Each named turn below is shown by a few rows before and after it. Which turns, in which order, take the first row of each later pair to the second? The first pair is answered.
R (before |-> after):
[ 17.4  -5.3  23.6  10.2  41.7  11.8  26.4  29.2  23.2 -27.0  -9.5  28.1
  -9.8 -25.3  -8.3 -17.3 -11.5  26.2  24.2 -20.2  15.4  23.7 -31.0 -27.7
 -50.8   8.3  -1.6  -8.9] |-> [-18.0   2.3  25.2  36.6  23.5  12.9   9.0  52.5 -13.6 -30.1 -27.6  -0.6
  18.0  22.0   5.0   1.8 -21.5  21.8   8.6  -9.6  25.3  25.5  -3.7 -49.8
  -6.0  10.2 -29.0 -10.8]
[ -0.6   9.3   7.2   9.2  -7.3 -26.6   7.7   5.7  -6.5  32.3 -22.1 -11.9
  -5.3  14.4 -10.9  10.9   9.0  -7.9   8.5   9.8   9.8  20.1   7.7  -6.2
  18.5 -15.9 -17.4  -4.0] |-> [ 10.7  15.3   6.3   0.1 -16.7 -27.1  14.5 -10.6   3.2  31.0 -22.0  -4.0
 -15.0 -10.0 -15.6   3.8  18.1  -8.1   3.2   8.8   5.4  14.4  -0.2   8.7
   8.5 -16.5 -10.2  -7.1]
[-26.3   7.7   0.0  11.6  11.3  -2.5   0.0  41.4 -51.7 -30.4   5.9 -13.5
  32.7  21.4  47.0  24.7 -23.3  28.7   8.0   9.9  25.6  21.9  24.4 -23.9
   8.8  27.8 -47.4  -7.1] |-> [ -9.0  64.9  -5.0  -1.4 -34.2   0.4  20.1  -5.5 -20.0 -33.9  12.1  -5.3
  -4.3 -50.7  27.1   5.8  15.7  16.4 -28.5  -1.1  17.8  -2.9  16.9  21.2
   0.9  27.5 -52.7 -32.8]
W (before |-> after):
[ -5.4 -14.4 -37.7 -25.9  -8.9 -21.7 -14.9  13.1 -54.4  13.6  25.2 -18.3
  12.8 -11.8   4.4 -10.1 -12.7   8.5 -18.2 -39.9  -4.2  17.1   0.1 -12.4
  23.4 -13.1  25.1  10.2] |-> [-20.5  -1.7 -37.8  12.5  -1.5 -26.4 -11.6  25.9 -14.8  25.1  29.2 -19.7
  14.2 -42.3  10.8 -12.9 -10.5   7.5 -17.8  37.0 -24.0  31.8  14.0 -28.6
   7.9  -2.3   1.7   0.1]
[ -9.3   4.9  -1.4  16.8 -40.4  10.9 -13.5 -15.8 -27.3   7.7  32.4 -44.8
  10.4 -21.2  13.1  -2.4 -11.5 -28.7   2.1  19.8 -21.2 -16.8  35.1 -12.1
 -24.0 -12.3  15.4  10.4] |-> [ -0.1   8.4  -0.9   2.8 -45.1  11.3 -11.0 -27.7 -25.1   6.3  33.3 -39.2
   3.4 -32.1   8.3  -9.2  -6.7 -26.9  -1.9  -0.5 -19.1 -22.1  28.2   0.0
 -26.4 -14.4  23.7   9.6]
[ 25.8  -0.1 -24.7 -18.5 -31.1  11.6  -1.3   8.5 -22.6  29.4 -22.9   4.1
  16.7   3.9 -23.4  11.2 -20.8  27.4  18.3 -18.8 -27.3   7.0  13.1 -15.7
  -4.1  34.4 -10.6  15.6] |-> [ 25.5   3.7 -24.9  -6.6 -26.1   8.4   4.7   8.2  -2.1  33.8 -18.6   4.3
   9.8 -16.3 -22.8   4.9 -15.4  28.2  17.8   8.7 -38.2  12.5  13.3 -17.7
 -15.3  37.8 -17.1   8.4]
N (before |-> after):
[ 12.2 -46.6  -9.3 -12.0  25.0  -1.9 -12.3 -12.3  -8.9  24.2  21.3 -20.3
   1.7   3.2   3.4  -4.6 -17.7  -5.6  26.3 -19.4 -15.3   3.6  -2.0 -29.0
 -52.7  -9.5  28.1  25.9] |-> [ -4.2 -45.5  -7.1   6.3  26.4  -3.0 -17.8   8.7 -19.9  26.0  13.0 -28.6
  15.4  28.5  12.1   5.3 -21.1  -8.5  25.4  -1.8 -11.3   9.4  10.6 -42.3
 -33.2  -6.6   9.9  26.8]
[ 24.4 -21.8   4.6 -37.9  13.6  12.6  10.6 -12.0   8.3 -28.5   5.2  24.9
  -6.5 -11.4  -2.1  -7.5   9.1   3.7  17.8 -26.1   0.3  -9.0 -10.6   5.6
 -15.1 -21.1  22.8   2.3] |-> [ 22.3 -30.7   0.2 -35.5   9.3  16.1   1.5 -17.3  -7.0 -20.6  18.1   6.9
   2.4  -9.7   7.8  -7.2  -1.2  -0.3  23.3 -22.4  -8.6  -7.8  -2.1  -6.2
 -24.0 -18.6  27.7  13.8]
[-11.0 -15.1  -2.9  -7.7  26.1  -5.6  13.5   3.6 -13.7 -12.3  -0.2  36.1
  -5.7  22.0 -20.3  20.0  -7.8  14.1  15.5  11.1  14.9  -6.1 -28.8  -6.6
  28.9   0.4   0.7 -14.1] |-> [ -1.7 -16.2  -2.7 -18.4  25.7  -6.4  18.5  -8.3  -7.0 -13.3   2.1  40.9
 -11.9  10.6 -23.0  12.7  -5.3  15.2  15.7   1.8  11.8 -10.0 -35.2   0.7
  17.4  -0.6   7.7 -15.3]

Between the rows of a pair lie two turns.
[ 22.1 -37.4   7.5 -27.4  13.2   8.4  32.0  17.2  16.2   7.0 -24.7  28.0
 -18.6 -30.8  -2.0 -26.0   0.6  35.3  24.1  -2.5   9.1   8.9 -42.4  -3.4
 -42.2  28.7  24.7  23.5] |-> [ 10.6 -60.7   5.9 -19.8  12.1  10.2  11.9  24.1 -18.8  19.2 -16.6   0.8
   6.6   0.5  14.9 -16.6 -19.9  29.6  36.0  -5.1   7.1  12.8 -28.5 -28.2
 -35.5  28.1  33.0  43.9] | N then W
[ 11.8  -9.3  -1.4   7.3   5.3 -23.9  12.6 -23.6  -1.4 -19.8  -9.0 -20.9
 -16.2  -6.9  -9.2  -2.9  14.8  -2.9  16.5 -16.3  -0.4   7.2  -6.5   8.4
  -9.9 -20.4  19.3  -0.8] |-> [  2.0 -10.3  -0.2  25.5  14.9 -24.9  11.8 -12.7  12.2 -14.7  -8.5 -22.0
 -10.7  -6.1  -3.2   0.7   8.1  -1.7  22.8  14.1  -9.3  16.7   1.0  -5.4
 -14.5 -15.4  10.3  -1.6] | R then W
[ 12.2 -12.4  11.9  12.0   1.0 -11.4   1.2  10.3  13.5  -9.7   3.4  18.3
  -8.1  12.1  10.1 -23.9  11.3  22.6 -39.1   5.6  34.4  25.6  -0.7  16.5
 -36.1  10.6  15.4   8.8] |-> [  0.8  -6.2  10.7  14.6 -13.8  -8.3  -1.1  11.9  -5.8 -10.7  -0.6   7.9
  -0.2  29.7  10.0 -17.2  11.9  19.3 -49.9  -4.7  45.2  19.7   8.3  16.3
 -14.1   9.7   5.8   6.1] | W then R
[  6.0 -51.3   6.4 -32.6  34.7   3.9 -22.0  -1.2 -22.2  -4.0  20.4   1.9
  13.1  26.1  -0.1 -21.5 -13.5  15.0  36.8 -15.8 -13.1   2.2 -28.0 -21.1
 -24.5  -2.3  24.7  29.6] |-> [-14.5 -43.4  10.1 -11.5  37.5  -0.8 -29.3  25.3 -24.9  -6.8   3.7  -1.7
  24.2  51.9   1.1  -7.9 -18.5  18.6  31.9   4.2  -5.2   5.9 -15.7 -31.5
   3.6   0.2   3.2  21.6] | N then N
[  2.8 -32.7   5.8  14.0  35.2 -14.1 -10.9   7.9   1.2  -1.3  37.9   2.6
 -16.5 -12.7   2.2 -10.2 -24.7  -2.8  31.0  16.2 -39.5  13.6  -6.0 -25.5
 -33.7  23.0   7.0  20.9] |-> [-33.4  14.5   3.2  41.7  -9.5 -10.3 -15.8  16.1 -23.4  -8.4  17.6 -29.1
  -3.0   7.4   7.2   1.2 -11.9 -15.1 -13.4  32.8 -27.3   1.0  24.4 -22.6
  21.3  24.7 -38.0  -1.5] | N then R
[ 30.2  11.5   7.2  -2.5  -7.2  -6.7  28.3   4.3   7.5  20.9   7.8  28.7
  -7.1 -50.0 -17.1  -4.2  12.8 -17.6  47.1   2.2 -46.1   5.2   3.2   1.1
   6.4  -9.2  10.2  -6.2] |-> [ 23.4 -11.7   6.6 -13.9 -14.7  -2.0  10.8   1.6 -38.4  20.7   8.1  11.8
   7.9 -10.6  -9.1   2.9   0.6 -21.5  50.9 -37.0 -35.6   1.9  10.8  -8.7
  17.5 -17.0  23.9  13.4] | N then W
[  1.2 -31.2  16.9  -4.9  -3.3 -11.3  15.6   6.7 -19.5 -35.5   8.8  37.1
  -2.6  35.5 -31.8  14.3 -15.7   5.1   5.1 -40.7  26.2  -3.3  -2.2   2.2
  19.6 -20.2  -7.1  -2.3] |-> [  5.3 -12.9  15.0  -7.9 -22.3  -7.0  17.8 -12.2 -18.2 -37.3  12.2  33.6
 -10.7  15.7 -33.7   6.5  -1.7   1.1 -10.0 -52.2  23.3 -11.0  -1.7  15.1
  17.1 -19.5  -4.5  -7.8] | R then N
[ 19.4 -16.4  -0.4  -7.3   2.3  -3.4  -1.5 -49.0  15.3   7.0 -27.4   2.8
 -20.9 -28.6 -20.1 -11.6   7.7 -12.7  15.5  -5.4 -18.6 -13.9 -39.8   2.4
 -12.8  10.9  -2.7   2.1] |-> [  3.3 -39.0  -0.5   7.2   8.3  -0.9 -21.6 -29.3 -19.8  17.0 -22.4 -27.8
   5.2   7.6  -0.3   0.9 -20.5 -14.6  26.6   6.0 -23.1  -7.7 -21.1 -31.4
  -4.8   7.8  -0.1  20.7] | N then R
[ 18.7  10.3   9.6 -12.5 -60.6  -6.2  -3.8 -50.2 -19.0 -14.2  33.2   1.6
  11.6 -37.1   7.9 -14.4  13.0  -4.1 -28.9 -45.5   5.7 -40.5   8.5  30.6
  14.4 -14.3  -2.8   7.0] |-> [ 26.5 -56.4  11.6  -6.1 -10.2  -8.1 -20.8 -26.6 -25.7   2.8  51.5   0.2
  30.7  -9.3  23.9 -11.9 -25.2   5.8  24.5 -27.4  -9.8 -17.4   7.3 -13.7
 -20.5 -14.9  27.1  41.3] | R then N
[ 13.2  26.8  -8.8   2.3 -15.2  -9.5  17.4  -3.5  -2.1   2.6 -12.4   6.6
 -18.7 -10.6 -11.9  -3.6  30.6 -18.7  -7.8  -6.0   3.6  -2.9 -10.4  22.1
  22.7  -0.4  -9.5  -2.5] |-> [  3.9 -12.6  -6.1   7.1  19.8 -12.7   4.2  26.6 -17.1   6.5 -17.5   8.6
   1.6  29.7   0.8   7.1  -0.4  -8.5  21.3   2.2   3.8  12.5 -10.4  -7.0
  23.7  -1.1  -0.3  17.6] | R then R
[-20.2  18.0   7.6  19.4 -25.3   6.5  14.9   2.1   0.2  -9.2  -1.5   2.1
  -9.1  -1.7  35.5  -5.7 -18.3 -14.3 -51.4  42.4   3.4   0.4  22.2   7.8
 -13.3  17.5 -66.6 -31.4] |-> [ -2.6  23.7   6.7   3.5 -23.0   6.7  25.6 -11.2  18.3 -18.9  -4.5  22.3
 -23.5 -27.0  25.5 -15.9  -6.0 -11.7 -55.6  23.8   9.4  -0.6   4.3  28.6
 -23.4  15.5 -56.3 -36.0] | N then N
[ 12.7 -34.2 -10.6  18.6   3.2 -11.8 -13.9 -17.1 -18.4  30.7  15.5  14.2
  -9.6  -5.9  -8.9  15.2  -3.3 -28.3  46.8  10.0  21.8 -48.0  -5.4  -8.6
  -0.7  15.1  37.7  17.3] |-> [  4.8 -31.1 -11.6  33.2   4.7 -16.8 -14.0  -9.8 -13.6  34.9  11.8  12.4
  -4.1  -6.1  -3.4  16.5  -4.3 -29.2  43.0  35.1  16.5 -44.9   0.3 -15.8
   1.5  19.5  27.0  12.2] | W then N
[ -9.0   2.4  -1.1   4.4  -6.0   5.7  -7.7 -10.6  -9.1  -2.5   4.0 -20.4
  14.3   4.6  11.6   2.1  -4.4  -8.5  -2.3  11.5 -17.9  -1.1  17.3 -16.2
   1.6   6.5  -8.0   9.3] |-> [  0.3   6.6  -2.2 -10.2 -12.3   7.6  -6.6 -22.7 -18.1  -8.4   3.5 -16.3
   7.9   0.7   7.8  -0.4   1.0  -8.1  -3.7 -15.9 -12.3 -12.5  12.6  -4.1
   3.6   0.9  -1.5  12.0] | R then W
[ 17.4 -19.2  -0.4 -35.4  37.9  16.4   4.0  18.9  17.0 -47.5   3.5  34.7
  -0.9  38.5  15.9 -15.1  -6.1  58.8 -14.3 -50.0  20.6  10.3 -16.5  13.4
 -11.9  -4.5  10.1 -21.2] |-> [  6.7  -3.6  -1.3 -30.4  19.1  19.9   1.4  15.8   3.2 -49.1  -2.9  22.3
   5.2  45.8  15.5 -13.1  -4.9  53.5 -31.8 -57.4  24.4   4.8 -10.1  22.1
   6.6  -2.9   0.7 -25.3] | R then N
[  8.4  21.4   9.1 -22.1 -23.5  13.4  -9.0  -5.7  -0.8 -22.3   9.0  -6.1
 -19.8   8.4   9.5  -5.7  -1.5  41.8 -34.7 -43.2   5.7  -7.2  -1.5  20.3
  -9.2   3.3  -6.8 -25.9] |-> [ 19.7  -9.4  11.7 -27.5  -0.4  12.8 -14.3  -2.6  -0.6 -15.1  22.5  -5.3
 -19.2   9.5  16.4  -6.6 -15.4  44.0 -12.1 -45.3  -3.9  -1.2  -9.9   5.1
 -34.5   2.7  17.7  -7.1] | N then R
[ 14.2 -32.1   0.2 -24.1  -4.0   8.2 -19.0 -19.3 -31.7  18.3  39.0 -31.2
  12.6 -30.9  12.1  -6.1  -3.7 -11.5  33.7 -27.9 -18.9 -23.9 -13.8 -12.4
 -36.1 -10.0  32.2  24.3] |-> [-22.2 -25.7   4.5  23.0   9.5  -1.3 -22.3  30.0 -31.5  22.3  11.9 -37.7
  29.5  10.4  21.8  16.1 -11.6  -8.2  36.5  37.5 -15.1  -2.7  10.4 -45.5
  -5.9  -1.6  -9.1  11.1] | W then N
[  5.8   4.7 -24.2  -0.7  -7.7  -5.9   4.7 -14.3   9.1   5.4  28.4  -8.6
   8.7 -50.4  10.9 -12.2 -14.2  -0.9  -8.4  -0.5  -8.9   1.2   2.9   1.3
 -18.2   9.7   9.7  -1.4] |-> [ -3.6  -4.6 -22.1   9.6  -0.8  -7.6  -2.2  -4.3  -2.9   9.3  27.0 -18.4
  18.6 -36.1  17.6  -6.3 -26.0  -2.3  -1.2  11.1 -14.4   6.3  11.4 -13.0
 -19.1  11.9   6.2   2.8] | N then R
[ -3.3  19.4  -4.3  18.8 -40.4  -5.8   2.9 -13.1 -25.6  29.3   1.4 -21.8
   7.9 -26.5 -12.1  -2.4  12.3 -38.4   5.0  21.3  -2.6 -13.8  24.2  -7.4
   8.5  -2.9   2.2   3.1] |-> [ -8.5  29.6  -3.1  27.5 -35.1  -9.1   9.8  -0.3 -17.3  21.5 -16.6 -11.5
   3.8 -11.6 -19.8   3.7  16.7 -32.7   1.3  28.4   8.2  -8.9  20.0  -0.5
  26.7  -0.8 -12.2  -7.9] | N then N
[ 14.2   0.0 -10.9  -2.3 -23.7 -15.2   3.8 -20.4 -20.3  17.2  -7.1   3.2
 -13.7 -25.7  -9.6   7.2   7.9 -21.0  31.3  -7.5  -0.6 -15.7  -3.4   0.6
  -1.6  -0.5   1.7   3.4] |-> [  4.8   5.4 -10.6   5.5 -24.7 -16.2   5.2 -12.4 -27.5  18.1 -10.1  -2.6
  -8.0 -16.9 -11.8  13.2   6.3 -22.4  28.2   2.8   4.7 -14.8   3.4  -1.6
   7.9  -0.8  -5.8   4.1] | W then R
